Small tables with named rows and columns. After each table, cells are looked up by row and column.

giv =
columns: bupo, fatog, katori, bur, loto, voti, vagef, ven, vupuge, peroren
fikub: [0.06, 0.00, 0.09, 0.00, -0.04, -0.30, 0.06, 0.45, 0.22, -0.15]
baluvu: [-0.14, -0.08, 0.24, 0.40, 0.43, -0.35, 0.41, 0.19, 0.62, -0.36]
menevut: [-0.33, 0.21, -0.19, 0.10, -0.42, -0.10, -0.44, 0.38, -0.05, -0.18]
vurefo: [0.27, -0.40, -0.09, 0.21, -0.16, -0.29, 0.27, 0.04, 0.36, -0.61]
rud: [-0.64, 0.00, -0.22, 0.51, 0.32, -0.24, 0.32, -0.36, 0.54, -0.14]
fola: [0.44, -0.25, 0.09, -0.03, -0.22, -0.12, -0.09, -0.14, 0.75, 0.31]
zanade: [-0.29, 0.38, -0.03, -0.06, 0.46, 0.09, 0.11, -0.47, 0.85, 0.64]

fola, vupuge: 0.75
fikub, vupuge: 0.22
zanade, voti: 0.09
rud, peroren: -0.14
baluvu, ven: 0.19
baluvu, vupuge: 0.62
rud, ven: -0.36
baluvu, bur: 0.40
menevut, loto: -0.42
vurefo, loto: -0.16
menevut, voti: -0.10
vurefo, katori: -0.09
fola, loto: -0.22
baluvu, vagef: 0.41
baluvu, fatog: -0.08
Which row has the largest voti? zanade

Table rig
        futesep  sed  gudo  vezib  rutur  vos  bab  zunuduv  sal  vobogad
kal          68   20   122     65     78   97  126       63  112       89
sor         101  146   146     72    123   80   25      134   92      191
lumide      130  192     7    159    129  107   74      173   94      105

What is the vezib of kal in rig?
65
What is the vezib of sor in rig?
72
What is the zunuduv of kal in rig?
63
What is the vos of lumide in rig?
107
What is the rutur of kal in rig?
78
What is the sal of lumide in rig?
94
What is the rutur of lumide in rig?
129
What is the gudo of lumide in rig?
7
What is the sed of lumide in rig?
192
What is the gudo of kal in rig?
122
What is the futesep of sor in rig?
101
What is the sed of kal in rig?
20
What is the vos of sor in rig?
80
What is the sal of kal in rig?
112
What is the zunuduv of lumide in rig?
173
What is the gudo of sor in rig?
146

robina:
         dofa  kam  luz  lev  lobevab  fotagod  pizap  litir
zol       0.6  0.7  0.7  0.6      0.6      0.3    0.5    0.6
somedat   0.5  0.5  0.3  0.4      0.4      0.3    0.6    0.7
neda      0.6  0.2  0.7  0.5      0.4      0.6    0.7    0.3
felob     0.4  0.7  0.4  0.5      0.7      0.8    0.6    0.6

What is the lev of zol in robina?
0.6
What is the litir of somedat in robina?
0.7
What is the dofa of felob in robina?
0.4
What is the kam of neda in robina?
0.2
What is the kam of somedat in robina?
0.5
What is the luz of somedat in robina?
0.3
What is the fotagod of somedat in robina?
0.3
What is the lev of neda in robina?
0.5
What is the dofa of somedat in robina?
0.5
What is the kam of felob in robina?
0.7
What is the fotagod of felob in robina?
0.8
What is the luz of felob in robina?
0.4
Which row has the largest pizap? neda

dutili:
,tulame,fedapo,tadul,gezel,suzagat,fes
nere,122,107,123,104,72,5
rit,162,90,168,212,94,45
firimes,135,94,138,166,140,50
kog,112,96,115,201,119,98
vada,145,97,146,115,97,131
vof,107,101,103,57,102,46
kebuson,106,106,103,77,48,90
bisusez,114,99,111,81,67,49
nogol,36,102,26,52,28,19
tureguk,92,104,88,16,168,101
zapid,137,102,140,105,90,173

kog, tulame => 112
nogol, gezel => 52
bisusez, suzagat => 67
bisusez, tadul => 111
vada, fedapo => 97
vof, fedapo => 101
kebuson, gezel => 77
nere, suzagat => 72
zapid, suzagat => 90
kog, fedapo => 96
zapid, tulame => 137
nere, fes => 5
tureguk, fedapo => 104
vada, tulame => 145
Row with the largest fes: zapid

pip.tsv
	tamopo	gos	foga	lupul	madutag
kor	-2.3	-0.8	-3.3	-0.9	-4.3
gitigan	-6.3	-1.4	-6.3	-2.0	2.9
fetapo	0.6	-1.8	0.5	-1.4	-4.6
bav	-5.9	-1.4	-6.8	-2.1	0.9
lagafi	-6.2	-3.8	-4.1	-3.1	5.5
sumal	-1.2	-7.4	3.6	-4.4	4.3
pul	3.4	-2.5	2.2	-1.7	-9.3

tamopo of bav = -5.9
lupul of kor = -0.9
lupul of gitigan = -2.0
tamopo of pul = 3.4
gos of bav = -1.4
foga of kor = -3.3
tamopo of gitigan = -6.3
gos of pul = -2.5
tamopo of kor = -2.3
madutag of lagafi = 5.5
madutag of sumal = 4.3
gos of fetapo = -1.8
lupul of bav = -2.1
madutag of gitigan = 2.9
foga of sumal = 3.6
madutag of kor = -4.3

Table tabol
columns: veno, vud, lilodan, dep, getub, pobem, kor, mos, zamazo
dup: [94, 119, 93, 187, 49, 121, 147, 187, 114]
meb: [66, 112, 97, 169, 79, 160, 172, 184, 126]
vare: [148, 194, 114, 116, 174, 222, 28, 143, 177]
lobazi: [188, 175, 138, 131, 151, 137, 58, 124, 148]
nel: [172, 179, 142, 105, 190, 182, 60, 117, 168]
pazoz: [121, 147, 89, 190, 50, 130, 92, 190, 122]

nel, kor: 60
pazoz, veno: 121
dup, zamazo: 114
meb, vud: 112
nel, mos: 117
lobazi, vud: 175
pazoz, getub: 50
lobazi, dep: 131
dup, pobem: 121
meb, dep: 169
lobazi, veno: 188
pazoz, kor: 92
pazoz, vud: 147
dup, dep: 187
pazoz, lilodan: 89
Row with the largest getub: nel

